In the rows, 128 means zero.
The same turns and mirrors carry the whole set onto itself and the rows of a family onto each other. Which other rows belong to the same family as each row named below? List them in the order they appear above.
These 32 rows form 4 families of 8 rows each.
nep: [169 121 117 127 121 134 141 173 153 118]
Ginag: [164 122 142 151 113 138 141 136 133  74]
bosu: [135 103 150 139 116 142 166 139 151 103]
lurus: [145  95 113 153 109 124 151 148 147  96]
rikep: [138 109 147 137 125 135 152 131 151  80]
ped: [173 126 155 156 123 141 132 135 143  87]
pada: [155 131 137 146 137 140 146 164 150 138]
Sabe: [166 106 111 155 127 137 136 135 124 113]
san: [138 134 147 130 140 126 147 163 160 101]
dob: [172 132 160 137 135 144 133 144 156 100]
bopal: [155 123 153 122 124 150 159 157 154 118]
Renif: [141 102 119 127 125 126 152 159 164 113]
ger: [173 117 114 138 137 141 133 147 132 127]
Tor: [171 119 112 164 122 130 125 150 134 112]
tesi: [153 106 117 130 144 138 142 142 145 129]
dosub: [129 110 136 155 136 132 157 147 155 127]
Zamol: [158 111 145 159 101 143 158 140 130  93]
farif: [177 139 146 130 124 145 137 153 142  91]
fepo: [128 118 142 152 128 120 151 147 151  83]
vuv: [172 115 112 152 105 129 139 162 136 101]
pel: [142 110 131 178 119 131 151 141 135 113]
fibu: [165 147 143 143 129 130 136 170 143  97]
terek: [152 111 157 155 127 136 141 126 152  84]
Lagib: [169 131 131 171 120 139 140 158 130 123]
Dibag: [154 131 138 165 116 124 141 154 133  79]
vugu: [177 130 147 142 109 151 150 158 134 108]
tupof: [167 125 118 139 139 133 128 160 151 130]
Bibub: [151 125 151 116 137 141 148 148 161  96]
darad: [146  94 114 146 135 133 144 129 136 116]
vesu: [151 118 161 135 140 139 141 134 164  97]
lesef: [143  98 114 165 125 123 136 136 144 106]
tedo: [138 105 120 140 142 127 139 147 161 124]

Which other rows belong to the same family as vesu? ped, Sabe, dob, ger, tesi, terek, darad
Which other rows belong to the same family as pel? bosu, pada, bopal, dosub, Zamol, Lagib, vugu
Which other rows belong to the same family as lurus? nep, san, Renif, fepo, vuv, fibu, Dibag

The same turns and mirrors carry the whole set onto itself and the rows of a family onto each other. Which other rows belong to the same family as each row named below? List them in the order they appear above.
These 32 rows form 4 families of 8 rows each.
gavi: [162 141 129 124 125 116 131 123]
dede: [122 142 127 170 120 110 127 120]
bigeg: [143 151 117 136 124 142 101 110]
tuk: [113 150 125 161 107 115 137 130]
fupi: [146 164 104 146 123 109 126 143]
bofas: [148 159  99 150 127 114 114 139]
Lelu: [129 129 126 123 110 119 135 105]
naf: [116 159 128 165 111 108 119 134]
tepiv: [127 153 147 132 113 105 123 147]
fasen: [117 141 127 164 106 111 129 115]
Repir: [123 166 108 127  97 112 118 120]
paro: [115 137 127 140 135 126 104 145]
Fif: [129 151 110 124 103  99 133 121]
Dova: [135 159 133 144 116 138 111 101]
sav: [122 129 121 122 130 125 130 109]
dos: [143 161 122 162 132 116 116 144]
zil: [123 139 126 134 130 137  99 143]
vazup: [135 168 111 152 135 107 124 139]
fupap: [114 148 126 134 107  98 122 146]
lonep: [129 140 135 128  97 103 122 144]
noz: [133 167 105 122 106 115 119 111]
Vume: [164 144 132 129 125 124 123 135]
ruso: [150 142 134 115 119 133 119 117]
Taso: [134 138 119 152 141 134 103 133]
vomur: [126 140 126 147 138 120  94 139]
lopad: [132 155 111 120 105 102 116 108]
sidip: [119 119 112 128 117 118 126 118]
Zapif: [157 146 129 126 124 139 129 129]
vako: [143 152 124 154 113 139 100 113]
nos: [129 143 144 121 112 105 119 144]
Tep: [134 163 126 154 115 131 103 104]
nali: [120 120 117 134 123 131 127 115]

Which other rows belong to the same family as Dova? gavi, dede, bofas, tepiv, Repir, zil, sidip
Which other rows belong to the same family as Tep? fupi, fasen, paro, noz, Vume, nos, nali

The same turns and mirrors carry the whole set onto itself and the rows of a family onto each other. Which other rows belong to the same family as each row named below? List them in the order they appear above.
These 18 rows form 3 families of 6 rows each.
G: [ 94 105 117 123 155 117 154 130 137 147 120 136 125 103  99 126 149 112
 119 136 110 127 139 127 151 142 161 132]
Z: [ 93 103 147 127 127 113 143 113 147 154 118 116 119 103 119 138 158 128
 118 137 145 132 155 111 145 151 138 108]
P: [119 127 117 118 149 142 135 128 130 136 109 133 134  92 134 122 115 118
 135 124 123 137  98 123 102 113 116 150]
T: [115 129 129 125 135 137 152 126 139 118  92 115 135  96 139 136 127 154
 121 122 130 128 120 111 117 116 110 150]
E: [117 101 135 131 139 131 128 107 135 159 128 126 108  86 123 156 144 108
 136 136 163 161 121 136 110 131 113 116]
U: [104  94 130 128 135 121 125 112 141 165 135 131 105  90 113 136 144  98
 127 146 142 150 137 133 131 142 137 107]
F: [ 97  95 131 126 151 116 150 115 138 157 130 131 117 104  98 154 163 108
 124 135 144 142 142 131 145 149 150 117]
M: [ 97 105 120 120 139 121 127 126 142 157 130 138 117  93 113 109 131  96
 123 145 111 131 135 126 137 138 151 119]
N: [118 128 111 117 157 144 156 130 133 118 104 132 141  98 122 152 126 132
 125 119 126 131 105 128 119 111 124 161]
W: [121 118 125 121 153 142 152 114 134 129 115 127 134  99 122 180 140 129
 130 119 161 146 109 132 114 118 113 146]
V: [125 118 128 126 146 142 133 114 129 144 115 126 123  88 133 149 129 118
 139 125 154 155 101 130  96 117 102 137]
R: [105 122 113 115 146 132 132 134 136 143 116 139 132  94 124 102 117 107
 126 134 103 126 115 120 122 123 140 141]
J: [110 102 136 124 149 128 149 107 136 149 127 127 122 102 110 182 158 117
 129 127 170 152 127 134 127 137 126 123]
L: [105 120 107 119 158 131 158 137 135 127 108 137 137 100 110 125 131 124
 119 127 101 122 120 125 137 123 148 155]
H: [117 120 140 127 128 137 147 112 143 128 103 111 128  95 139 164 139 150
 124 123 161 141 125 116 115 122 102 135]
C: [ 90 112 135 125 133 114 148 127 144 144 108 120 125 104 119 110 146 133
 116 136 113 120 150 107 147 145 147 123]
S: [101 125 126 125 137 125 152 134 140 126  95 120 134 100 129 109 131 145
 117 128 106 117 132 107 133 128 133 145]
K: [106 106 150 128 124 124 142 105 146 145 116 111 119  99 129 165 154 137
 121 131 169 143 143 116 128 139 115 113]

Which other rows belong to the same family as V? P, E, U, M, R
Which other rows belong to the same family as J? G, F, N, W, L
Which other rows belong to the same family as Z? T, H, C, S, K

The same turns and mirrors carry the whole set onto itself and the rows of a family onto each other. Which other rows belong to the same family as each row named below? List them in the order they appear above.
These 20 rows form 4 families of 5 rows each.
faris: [119 145 166 117 128 140 140 122 128 112 131 129 117 114 120 121]
zule: [146 133 141 137 105 140 120 132 120 130 148 140 139 115 119 145]
rosu: [125 101 124 147 139 135 147 125 105 131 110 124 125 136 127 108]
Feto: [122 148 156 114 117 142 149 125 135 114 130 119 121 118 117 121]
sodo: [ 95 115 108 135 141 118 130 133 135 107 133 125 128 130 139 145]
Baz: [145 127 134 136 111 137 128 137 116 136 151 151 148 116 120 143]
Zoze: [142 125 142 136 103 145 117 129 124 135 146 148 130 121 121 139]
bomas: [125 148 163 125 130 140 144 120 128 117 123 120 119 123 119 114]
Toruf: [127 145 101 117 151 125 133 130 146 127 143 142 150 132 126 118]
zupi: [ 99 107 108 131 129 119 132 139 127 111 130 114 127 131 136 143]
lage: [121 140  99 110 152 136 126 125 143 126 137 153 140 127 122 120]
bipus: [ 93 107 115 133 135 123 139 143 124 107 130 131 125 131 132 147]
Rop: [133 142 102 123 149 136 121 122 142 131 147 149 151 132 125 121]
Fareb: [ 99 116 105 143 133 110 136 130 138 107 137 128 128 126 130 142]
pon: [133 109 126 139 137 138 158 134 108 128 110 131 127 131 120  99]
rog: [126 148 156 127 132 143 140 124 130 118 124 116 104 121 121 117]
pige: [123 109 115 146 137 138 153 122 105 135 116 118 123 142 120 111]
sipid: [145 127 124 130 107 148 122 138 118 136 145 141 142 109 117 144]
Rekes: [124 143 110 132 150 140 123 128 146 131 148 154 151 129 119 118]
gafeb: [128 106 126 135 141 145 142 126 103 132 110 123 124 130 122  99]

Which other rows belong to the same family as bipus? Feto, lage, pon, sipid
Which other rows belong to the same family as Rop? zule, rosu, sodo, bomas
Which other rows belong to the same family as rog? Zoze, Fareb, pige, Rekes

The same turns and mirrors carry the whole set onto itself and the rows of a family onto each other. Which other rows belong to the same family as each row named below? List them in the order they appear above.
These 30 rows form 5 families of 6 rows each.
kof: [114 119 100 145 127 133 137 155 123 156]
rugum: [126 108 104 140 134 131 131 144 127 157]
Bevik: [111 158  91 112 110 105 107 129 128 125]
Beko: [117 148  94 107 117 100 104 120 133 130]
fuv: [118 144  94 105 116 107 101 121 136 127]
noti: [103 148  84 114 122 103 103 124 138 131]
tev: [123 111 109 144 132 131 129 144 129 162]
zatu: [118 119 102 145 130 131 132 159 125 158]
lim: [127 118 112 139 122 136 139 146 121 153]
siru: [125 120 115 143 122 137 134 147 126 154]
gibo: [122 149  95 112 117 108 108 114 134 124]
zusub: [127 124 114 141 125 136 135 154 124 154]
kiti: [128 114 110 139 135 129 132 149 129 162]
boka: [124 110 105 139 133 129 134 145 127 162]
laba: [107 156  89 111 112 113 104 131 129 125]
sab: [130 117 117 140 116 137 131 148 129 153]
Linev: [113 121 103 148 120 136 127 159 128 155]
mola: [113 150  94 108 116 106 105 116 136 125]
fudo: [123 108 105 141 130 128 123 148 135 163]
gemi: [108 146  79 117 127 102 104 121 137 131]
kivu: [114 119 104 149 127 137 131 154 127 158]
Dev: [128 119 112 143 122 137 137 147 121 149]
labeb: [107 157  90 114 111 110 108 126 134 124]
sodar: [105 145  81 111 120 105  99 128 137 132]
feted: [107 159  84 122 113 111 110 128 132 121]
gota: [106 147  83 109 123 105  97 128 135 133]
Kazul: [118 148  96 104 115 108 102 121 133 129]
Rala: [108 154  88 111 108 112 105 132 132 124]
kabi: [106 150  82 113 119 100 102 129 132 132]
zata: [116 118  99 148 127 134 134 155 123 154]

Which other rows belong to the same family as fudo? gibo, sab, Linev, gemi, feted
Which other rows belong to the same family as kabi? Bevik, Beko, zatu, zusub, kiti

The same turns and mirrors carry the whole set onto itself and the rows of a family onto each other. Which other rows belong to the same family as each row named below? List them in the order they appear above.
These 32 rows form 8 families of 4 rows each.
zumu: [146 125 139 136 124 145 130 107 141 102 127 144 101]
pok: [151 123 165 138 112  95 133 108 116  96 116 119 111]
Defu: [130 107 155 154  89 104 128 121 144 113 110 124 145]
vis: [139 118 174 124 115 100 132 114 134 106 119 130 110]
boro: [148 135 132 128 128 138 120 106 138  81 129 129 119]
Gogu: [112 127 129 162 101 138 133  88 139 102 120 121 143]
zizet: [130 123 145 144  90  91 114 113 135 109 103 121 146]
Tero: [126 120 138 147  90  89 123 103 148 102 105 132 146]
sinog: [114 127 117 156 103 143 139 102 137 113 104 128 135]
rubi: [111 138 125 158 112 130 133  91 141 115 105 105 133]
gol: [112 122 122 156 106 138 130 105 146 109 130 118 142]
lor: [116 125 116 154 115 130 134 105 137 118  90 118 138]
geka: [146 116 158 131 122  94 136 104 116  95 109 135 112]
lika: [137 126 142 142  91 102 114 117 153 120  93 120 136]
muzuv: [136 136 132 118 127 142 134 103 130 100 124 141 109]
Tili: [131 142 140 134 116 149 141 110 141  98 131 130 107]
leb: [140 139 134 130 119 149 125 109 133 100 127 129 103]
melig: [152 123 152 128 128 107 147 110 117  90 103 127 116]
mar: [127 115 150 152 103  87 113 115 134 113 110 124 143]
muzo: [110 127 133 152 112 142 130  98 141 129 109 132 141]
gener: [132 126 124 138  97 100 130 116 141 115  90 121 148]
nupul: [150 129 127 120 137 133 131 113 127  97 116 132 111]
Buke: [107 135 128 156 107 149 125 102 136 112 107 123 134]
Safab: [153 122 173 138 126 114 136 110 118  98 109 123 124]
Dato: [136 140 134 123 116 133 126  91 142  95 137 129 105]
Kuv: [122 131 139 129 128 135 130  98 142  92 135 128 101]
Lato: [151 124 160 133 115  94 146  98 122  99 129 125 119]
det: [138 113 150 146  88 107 114 114 143 121 109 132 149]
vevom: [144 117 174 138 114 106 131 101 127 109 112 130 103]
beru: [107 141 132 148 105 149 133 108 147 106 115 128 137]
numu: [135 115 131 145  91  92 125 113 133 120 103 126 147]
Kig: [148 117 159 142 116  88 125 114 124 105 123 123 111]

Which other rows belong to the same family as muzuv? sinog, geka, numu
Which other rows belong to the same family as gener? lor, melig, nupul
Which other rows belong to the same family as lika? boro, rubi, Safab
Which other rows belong to the same family as Gogu? Dato, det, vevom
Which other rows belong to the same family as leb? pok, zizet, Buke

